Families of rows that turns and mirrors carry onto each other, the same ones carrying the whole set onto itself: the rest of each named row's family, in list order
10 families of 4 rows
k_315: [ 11.7   2.5 -31.3  -8.8  -1.9  15.0  11.3 -25.9   3.7 -27.4  -9.5  11.5]
k_736: [ 17.8 -14.8   8.2  -2.3 -28.8   7.0 -24.2   2.0  -8.9 -18.7 -10.3  13.8]
k_540: [ 15.0  -8.1 -40.2  -9.9   7.6  15.2   0.7  -2.5   2.5 -19.0 -27.1  -0.8]
k_445: [  5.1  -8.4 -26.2 -36.5   0.8  16.9 -10.4 -13.1  -7.5 -32.5  -0.5   6.6]
k_807: [ -0.5  -2.4 -26.7 -10.8  35.9 -14.4 -14.7 -18.0 -36.2  -7.8  -5.1  -5.3]
k_209: [ 13.7 -19.4  16.5  -9.3  -9.6  19.1 -13.0  -3.1   2.1 -21.3 -23.3  26.1]
k_218: [-20.4   5.1  29.1  -0.1  16.1  22.7 -20.0  -7.7 -15.0   2.6  -4.7   7.4]
k_248: [ -4.7 -11.7  26.6  14.6   5.9  -5.0 -10.1   6.7 -26.7  11.0   6.0  15.7]
k_485: [ 30.7  -4.2  -7.1  11.2  -3.4  10.4  -7.9 -24.2  -4.9 -13.4 -22.4  34.6]
k_506: [ 11.1  -2.5  19.8  14.5  14.4  -9.7 -26.3   0.4 -24.3   4.3   9.7  -7.3]
k_394: [-11.4  12.2   5.9   7.1  18.5 -20.5 -20.0  14.8   0.1   2.6  18.1  10.0]
k_960: [ 10.3   1.8 -33.0 -22.7   7.5  25.7  -3.3  -6.0 -10.1 -40.9  -7.0  15.6]
k_267: [  9.1   1.3  15.0   3.0 -21.9  19.9  -5.6   1.8 -22.0 -30.3   1.8  29.7]
k_586: [  1.6  -1.9 -18.0 -21.6   5.2   8.6  14.7 -16.7  -6.1 -40.1 -23.0   4.7]
k_909: [  9.2  -0.6  15.0   2.2 -29.4  17.9 -10.1   9.2 -13.7 -17.1 -20.1  13.9]
k_623: [  5.6  21.5 -20.6 -13.7  41.5 -20.1 -10.9  -7.1  -7.7  -4.8  -8.5  -5.5]
k_8: [-12.9   3.0 -22.0 -20.2  -1.4  10.0  11.8 -11.3  11.4   1.0   7.7  -1.1]
k_566: [ -5.7   5.2 -31.7  -0.3  36.1 -10.9   2.9  -5.8 -28.6 -10.3  -5.6  -9.7]
k_179: [ -4.8  -8.4   8.8  12.9  12.2   2.0 -20.9  24.1 -43.5   4.9  -7.7  16.6]
k_292: [ 16.0  14.4  19.4  14.6  17.7  -6.7 -15.7  11.4 -32.9   8.3   6.1   6.5]
k_28: [  6.2  -1.9  10.2   1.7 -22.1  16.8 -25.5  17.9  -7.3 -23.7 -18.0  17.5]
k_490: [ -6.5  16.9 -30.1 -12.4  33.8  -8.3  -4.5  -6.5 -31.4   1.0 -13.6  -7.3]
k_148: [  2.7  -2.3 -10.4 -17.5  27.3 -26.0  -8.6  -1.1 -28.7   4.4 -10.5  38.4]
k_391: [  7.4   5.1 -13.8 -25.7  -2.4  17.8  11.9  -1.8   4.9 -29.7 -25.3  26.6]
k_413: [ 18.1 -14.1  14.7   4.1   1.0  36.2  -7.0   8.2 -10.9 -26.7 -14.3  12.5]
k_359: [ 12.2   3.9  18.8  16.1  20.8 -17.4 -17.9  20.5 -20.4   3.7   2.2   1.0]
k_659: [ 17.2   5.6 -25.7 -33.6   6.6  18.9   5.1  -6.2  -5.8 -32.4 -12.5  12.5]
k_872: [  6.3   2.5  20.6   8.9 -11.1  29.5 -23.0 -10.6 -10.7 -24.6 -14.2  24.7]
k_985: [ -2.2  22.3   7.9  15.7   3.9 -10.2 -33.1  10.4 -26.9   8.8   3.7  11.6]
k_800: [  4.6   5.6  24.6  13.2 -18.4  13.6   2.8  10.6  -9.7  -8.0  -9.2  24.6]
k_827: [ -1.0   4.9 -30.3  -0.9  34.3 -11.9 -10.1 -12.1 -25.6  15.0  10.3  11.5]
k_775: [-10.5  23.9 -31.2 -17.8  38.9   1.6   0.0  -7.6 -12.3  -4.2 -15.2   8.0]
k_362: [ -8.9   7.7  22.7   1.4  19.6 -15.2 -27.9  11.4 -28.4   6.0  -3.9  21.2]
k_844: [  2.6  -1.1 -35.5 -24.9  14.8  21.2  -9.3 -21.5   6.6 -15.4 -15.5   9.8]
k_987: [ -6.5   8.3 -26.7 -17.7  27.3 -26.3   5.7  -4.2  -9.7   3.0   4.7   3.3]
k_950: [ -8.0  -2.3  10.3   8.2  -8.7   1.5 -27.1   8.5 -17.4 -26.7 -10.7  44.2]
k_468: [ -7.1  -0.3  -7.6  -4.8  13.1  26.7  -1.2 -19.8   1.9 -46.2  -3.5  16.3]
k_97: [  0.7   4.0 -32.9  10.2  29.6 -22.2   0.2 -18.3  -0.7 -17.1 -12.5   6.4]
k_240: [  1.8  23.2   4.1  21.4  26.1  -8.1  -9.2   3.9 -30.5  14.5   0.4  16.1]
k_637: [  4.5   5.9 -32.1 -13.2  33.7  -4.6  -9.6  17.1 -16.9   8.7  10.2  -0.4]

Which other rows belong to the same family as k_362? k_315, k_872, k_987
Which other rows belong to the same family as k_292? k_909, k_490, k_659
Which other rows belong to the same family as k_248? k_209, k_827, k_844
Which other rows belong to the same family as k_960? k_566, k_28, k_359
Which other rows belong to the same family as k_485? k_218, k_8, k_148
Which other rows belong to the same family as k_637? k_540, k_179, k_413
Which other rows belong to the same family as k_800? k_391, k_775, k_240

